In the data rows, 128 means zero.
Here are some points, one per row:
[133 146 132 120 137 170 150 129 137 134 132 142 111 116  96 111 111 125 123 165 137 158 137  86 147  86 110 168 188  71 147 179 201 143 160 122 150 104 149 100 130 119  98 160 177  71 148 108 109  73 205 148  90 132 100  48 120  47 179 160  83 176 128 115]
[183  98  97 122 128 165 156 126 168 107 122 114 105 113 132  77 116  78 103  99 142 119 104 133 185 118  45 147  98 156 134 156 107 103  76  42 106 150 100 124 124 117 121 117 125 137 114 146  98 137 141 202  78 136 131 129 118 125 141 211 151 112 116 141]
[142 137 157 143 145 142 138 168 149 130 152 106 158 118 154 118  98 107 133 208 126 139 198 154 166 189 127 133 160 105 179 126 198 138 134 140 126 117 116 110 142 101 113 122 109 127  99  82 172 185 108 132  86 132  86 138 107 142 172  86  86  79 102 171]
[230 151 118  70 207 130 125  93 102 149 154 153 141 101 154 110  79  92 106 123  97  91 126 124 140  59 126  76 116 112  72 111 141 141  72 163 100  85 147 123 156 109 119 130 137 113 111 109 131  84 159 137 140 135  64 147 124 164  96  89  98 158 113 133]
[118 133  85 135 173 186 183 155 193  98 125 197  75 172 188 125  90 140 125 108 125  82 155 121  96 144 159 100 141 117 107 139 117 101 169 137  63  79 130 175  76 141 148 115 119 121 128 117 134 135 133 137 131 129 144 117  94  81 144  98 133 148 199 115]
[162 164 136 137 158  83 183 141 179 158 138  97 159  96 196 162 221 113 155 180 122 124 112  62 159 102 148 158 121 105 115 102 122 112 147 145 133 144  95 141  83 183  84 147 136 103  82 124 112 130 132 117 133 141 162 103 159 119 100 133 144 147 107  86]
[110 121 113 120 135 185 150 133  84 119 172 121 162 173 220 167 186 165 119 109 144 131 143  81  65  78 118  96 131 138 105 120 151 159 179  68 165 151 138 109 179  50  89  97 129 136 126 129 105 111 144 164 127 138 152 128 132 149 150 115  87 102 102 110]
[122 137 254 129 125 157  77 108 101  98 112 149 164 127 130 128  99 117 111 135 128 111  82  92  63 115 115 142 155  98 154 101  94 149 112 128  93 110  54  71 151 111 108 125 109 119 119 128 123 144 124 112 123 116 135 104  98  97  91 161 163 147 193 135]
[143 150 128 115 116 115 102 145 133 148 102 131  93 121 133 196  93  97  10  83  72 105 138  96 134 129 112 144 133 123 143 144 159 163 160 124 153 118 135  74 118 234 115 110 176 119 187 169 166 136 138 159 149 125 146 145 135 154 146 111 113  85 128 108]
[ 88  81 136  77 135 100 159 168  87  84 145 136 113  83 136 125 139 137 105 151 100  95 137 176  85 137  92 132 162 161 168 192 114 161 135  83  97 149 140 136 113 139 134 124 140  76 116  75 154 101 127  99 179  94  90 116 123 113 121 134 142 169  41  91]
[203 145 102 128 143 128 118 149 117 121 136  89 121 113 112 114 127  91 139 104 144 121 157 157  96  89 119  45 122 128 154 153 114 148 178 156 178  95 131 109 115 129  95 154 125 155 138 126 112 173 129 100 131  41 132  42  72  52 133 129 140  90  84  97]
[121 138 116 114 130 141 149 157 106 117 134 109 161  95  57 113  79 121  80 158 122 122 161 120 105 121 132 140 121 100 137 119 113 132 110 129 155 185 170 221 186 150 109 203 105 185 168 134 107 130 124 142 120 117 198 152 143 122 132 109  91 192 145 115]
[ 81 178 107 175 128 147 130 145 108 103 113  97 130 105 102 118 113 120 102 137 133  79 128 135 164 116 185 166  65 180 144 153 123 134 150  93 136 110 106 108 118  96 127 130 140  96 105 144 123 109 186 153  99  83 102  48 112 153  61  43  87 142 126 154]
[125 103 150 145 126 125 130 130 141 119 123 134 122 109 124  95 161 110 128 173 146 147  44 119 125 106 124 105 115 119 138 141 134 133 154 170 141 132 155 140 121  83 239 154 228 207 165 161 199 124 145 148 175 145 119 104 138 146 144 118 129 106 131 130]
[146 101 124  58  31 135  64 154 169 114 126 112 158 131 130 141 117  99 149 120 142 115 128 160 153  55 182 176 181 163 111 189 147 148 179 142 142 104 140 159 132 119 117 119 121 131 108  88 100 150 133 158 120 120 107 118 152 162 138 110 157 139 160  89]
[116 172 133  11  95 113 147  77  86 162 141  93  57 143 110 123 153 154 124 137 119 117 179 144 128 151 139 141 106 152  96 163 173 116 153 176  99 146  95 134 124 121 131 120 140 150 132 130 111 104  95 105 112 146 139  67 108 124 104 178  89 113 140 177]
[100 168 139 134 108 139 146 106 146 117 123  88 125  84 150 112 113 106  98 129 150  73 142 155  82 109  91 152 189 122 131 136 132  60 123 178 114 139 167 103 122 118 146 124 129 141 130  94  71  93 188 111 102  90 117 155 179  89  85 114  86  28 114  73]
[136 128  94  85  89 188  63 139  95  84 123 115  98  42 116 150 194 166 170 195 115 137 131 128 125 124 124 108 155 116 134  95 121  92  79 117 110  34 106 140  92 145  95 104 139 119 173 132 118 127 180 172 128 122 154 146  85 127 136 106  81 116 114 108]
[145 139 113  94 123 161 136 153 170 112  65 111 118 138  75 245  93 145 165 171 161 130 129 138 126  72  95  74  74  49 125 153 142 137 142 107  99 185  82 111 106 106 169 143  98  77 122 100 101 121 156 131 171 120 119 132 144 137 121 122  87  99 118 123]
[145 150 115 134 108 108 192 160 119 163 153 188 145 180  97 154 187 128 146 103 147 124 113 159  99  89  90 172 143 135 155 151 124 128  54 148 196  81 135 105  84 116 115 131 111  89 149 117 123 130 141 123 147  98 129 158 134 121 131  99 121 128 163 215]
[154 122 178 155 205 111 134 166 149 106 113  94  99  97  59 117 109 157 138 107 122 106 158 129  41 121 175 140 117 177  93 121 205  61 129 124 169 112 112 106 112 111 114 136 137 113 140 110  87 140 182 152 157 177 128 133 121 176 170 162 175 127 109 119]
[116  89 128 104 183  73 160  97  63 118  85  83 119  96 142 158 122  70 129 134 229 140 205 177 134  99 145 145 143  92 146 138 135 154 133 144  95  81 114 106  96  91 123 102 139 112 138 161 142  86 154 208 123 107 185 131 151 122 154 119 138 139 149 103]
[144  67 127 143 119  83 137  33 164 117 117 128 119 139 108 129 140 130 124 130 116 112 107 132 127 178 191  55 138 123 154 153 169 156 141  95 184  72  85 135 154 141 147 129 140 113 128  83  83  96 131 135  83  83 136 157 164 112 106 138  72 142 125  99]
[149  41 148 129 105 170 149 120 100 128 119 109  62 130 161 127 122 132 106 124 130 150 145 125 145  55 210 124 174 107 176 102 183 110  86 145 134 209 137 106  93 157 135 143 126 139 128  85 104 111 144 163 128  90 131 106  73 117  84  94 141 125 105 154]
[130  85  78 108 124 142 157  99 132 111 136 107  94 130 113 106 112 128 152  96 132 194 151 110  96 186 120 198 134  80 121  88 105 202 136 136 131 119 124 119 102 127 107 172 132 124 119 141  97 124 175 103 135 100  48 104 115 198 111 106 127  87 141  70]
[157 141 150 138 198 143 113 155 133 118 116 105 156 117 134 129 118 184  94  81 121 238 124 174 186 115 143 159 133 163 164 138  90 145 138 153 117 118 137 133 114 101 141  88 140  95 173  56  75 115 112 113 138 149 161  98 129 104 109 125  63 110 134  97]
[133 180 111 159  88 204 134 130 103 136 131  76 138 113 124  99 118  89 137  78  68 166 134 123 111 111 174 101 134  90 149 132 117 106 150 145  62 109  96 105 108 117 131 136 152 102 133 126 110  82 105 126 139  81 129 164 203 149 205 149 163 160  81 171]
[127 159 126 127 137 158 133  84  73  75 157  61 118 127 124 137 141 113 145 100 164 131 138 139 133 108 136 126 147 129 151 141 117 142 159 126 140  95 148 147 196 232 197 184 117  67  96 114 125 165 175 173 160 208 111 142 109  98 121 129 130 108 128 152]
[179 158 115 174  88  74  87 148 101  78  44  99 119 117 165 139 130 119 130 118 121 112 140 146 101 148 138 132 172  98 108 133 116 135 113 125 176 167 134 182 116 112 128 125 154  93 105 146  94  42  84 144 123 157  75 112  67  98 162 122  89 115 144 147]
[130 150 119  93 160 151 163 155 124 106 133 126 130 118  79 107 112 141 111 139 183 120 108  54 166 115 224 143 199 129 127 163 124 121 112 145 140 122 116 134 147 114 115 112 116  82 113 176 143 109  95 158 185  56 102 149 102 113 128 173  90  43 102 101]
[ 67  87 108  80 130 145 120 100 120 116  54 122 107  96 129 114  95 105 154 103 152 151 111  83 140 108  93 154 103 138  84 114 144  64 173 144 191  96 135  94 132 124 109 144 128 101 123  93 143 126  48 120 129 128 119 148 121  78 119  70 107 145  71 136]
[179 166 151 129 126 182 160 123 130 117 111 168 114 128 111 136 140  92 102 197 145 210 144 181  96 124 148 165 121 172 101 139 165 163 172 135 128 123 105 124 133 141 147  95 120 133 123 193  71 105 136 142 115 114  94 184 104  64  90  83 151 135  66  99]
[140 122  96 108  81  84 116 129 114 105 119 121 154 189 161  95 113 192  44 203 159 164 150 136 116 106 167 128  56  68 145 151  95  57 128 122 131  71 161  62 121 148 120 130 101 131 102 119 104 104 160 142 157 133 109 131 110 119 158 146 136 131 111 108]
[119 157  68 112 156 110  76  86 100  89 130 183 147 141 114 133 127 136 148 105 119 108 133  98 136 112 138 172 114 103 203 168 196 127  74 151 118 149  89 147 145 123 148 122 132 133 122 121  93 106 128 117 105 145 153  99 122  96 170  65 188  74  75  75]
[136  93  83 109 157 157 113 146 112  73  89 113 124 104 138 145 135 124 125 155 138 111  83 113 143 139 116 107 120 175 215 118 187 153 185 206 132 133 202 112 123 134 103 111  74 104 112 172  86  66 155  84 102 123 122 145 121 147 128 164 138 141 160 157]
[169 168  79 118  99  87 138  73 103  47  59 127  75 121 155  74 107 121 110 147 104 160 131 120 119  90 141 147 156 125 134 129 155 140 146 147 141 156 115 140 141  72 106  97 121  75 134 126 153 230 211 116 171 111 170 145 154 116 129 132 103 146 123 136]
These points spread out most along one direction. Take the direction at right angles to it along which they spread out most. Then take the direction at right angles to both along which they spread out most. Go by this last direction. Where along it does each point below lie, from 0 to 99? The average is 50, and the first point in the table lies past the average. One standard deviation of the points above along it is 16.
[179 166 151 129 126 182 160 123 130 117 111 168 114 128 111 136 140  92 102 197 145 210 144 181  96 124 148 165 121 172 101 139 165 163 172 135 128 123 105 124 133 141 147  95 120 133 123 193  71 105 136 142 115 114  94 184 104  64  90  83 151 135  66  99] 64
[140 122  96 108  81  84 116 129 114 105 119 121 154 189 161  95 113 192  44 203 159 164 150 136 116 106 167 128  56  68 145 151  95  57 128 122 131  71 161  62 121 148 120 130 101 131 102 119 104 104 160 142 157 133 109 131 110 119 158 146 136 131 111 108] 11
[136  93  83 109 157 157 113 146 112  73  89 113 124 104 138 145 135 124 125 155 138 111  83 113 143 139 116 107 120 175 215 118 187 153 185 206 132 133 202 112 123 134 103 111  74 104 112 172  86  66 155  84 102 123 122 145 121 147 128 164 138 141 160 157] 54
[127 159 126 127 137 158 133  84  73  75 157  61 118 127 124 137 141 113 145 100 164 131 138 139 133 108 136 126 147 129 151 141 117 142 159 126 140  95 148 147 196 232 197 184 117  67  96 114 125 165 175 173 160 208 111 142 109  98 121 129 130 108 128 152] 31
[203 145 102 128 143 128 118 149 117 121 136  89 121 113 112 114 127  91 139 104 144 121 157 157  96  89 119  45 122 128 154 153 114 148 178 156 178  95 131 109 115 129  95 154 125 155 138 126 112 173 129 100 131  41 132  42  72  52 133 129 140  90  84  97] 67
[116  89 128 104 183  73 160  97  63 118  85  83 119  96 142 158 122  70 129 134 229 140 205 177 134  99 145 145 143  92 146 138 135 154 133 144  95  81 114 106  96  91 123 102 139 112 138 161 142  86 154 208 123 107 185 131 151 122 154 119 138 139 149 103] 17
[149  41 148 129 105 170 149 120 100 128 119 109  62 130 161 127 122 132 106 124 130 150 145 125 145  55 210 124 174 107 176 102 183 110  86 145 134 209 137 106  93 157 135 143 126 139 128  85 104 111 144 163 128  90 131 106  73 117  84  94 141 125 105 154] 52
[145 150 115 134 108 108 192 160 119 163 153 188 145 180  97 154 187 128 146 103 147 124 113 159  99  89  90 172 143 135 155 151 124 128  54 148 196  81 135 105  84 116 115 131 111  89 149 117 123 130 141 123 147  98 129 158 134 121 131  99 121 128 163 215] 61
[179 158 115 174  88  74  87 148 101  78  44  99 119 117 165 139 130 119 130 118 121 112 140 146 101 148 138 132 172  98 108 133 116 135 113 125 176 167 134 182 116 112 128 125 154  93 105 146  94  42  84 144 123 157  75 112  67  98 162 122  89 115 144 147] 48
[143 150 128 115 116 115 102 145 133 148 102 131  93 121 133 196  93  97  10  83  72 105 138  96 134 129 112 144 133 123 143 144 159 163 160 124 153 118 135  74 118 234 115 110 176 119 187 169 166 136 138 159 149 125 146 145 135 154 146 111 113  85 128 108] 57
[ 88  81 136  77 135 100 159 168  87  84 145 136 113  83 136 125 139 137 105 151 100  95 137 176  85 137  92 132 162 161 168 192 114 161 135  83  97 149 140 136 113 139 134 124 140  76 116  75 154 101 127  99 179  94  90 116 123 113 121 134 142 169  41  91] 57
[130  85  78 108 124 142 157  99 132 111 136 107  94 130 113 106 112 128 152  96 132 194 151 110  96 186 120 198 134  80 121  88 105 202 136 136 131 119 124 119 102 127 107 172 132 124 119 141  97 124 175 103 135 100  48 104 115 198 111 106 127  87 141  70] 57
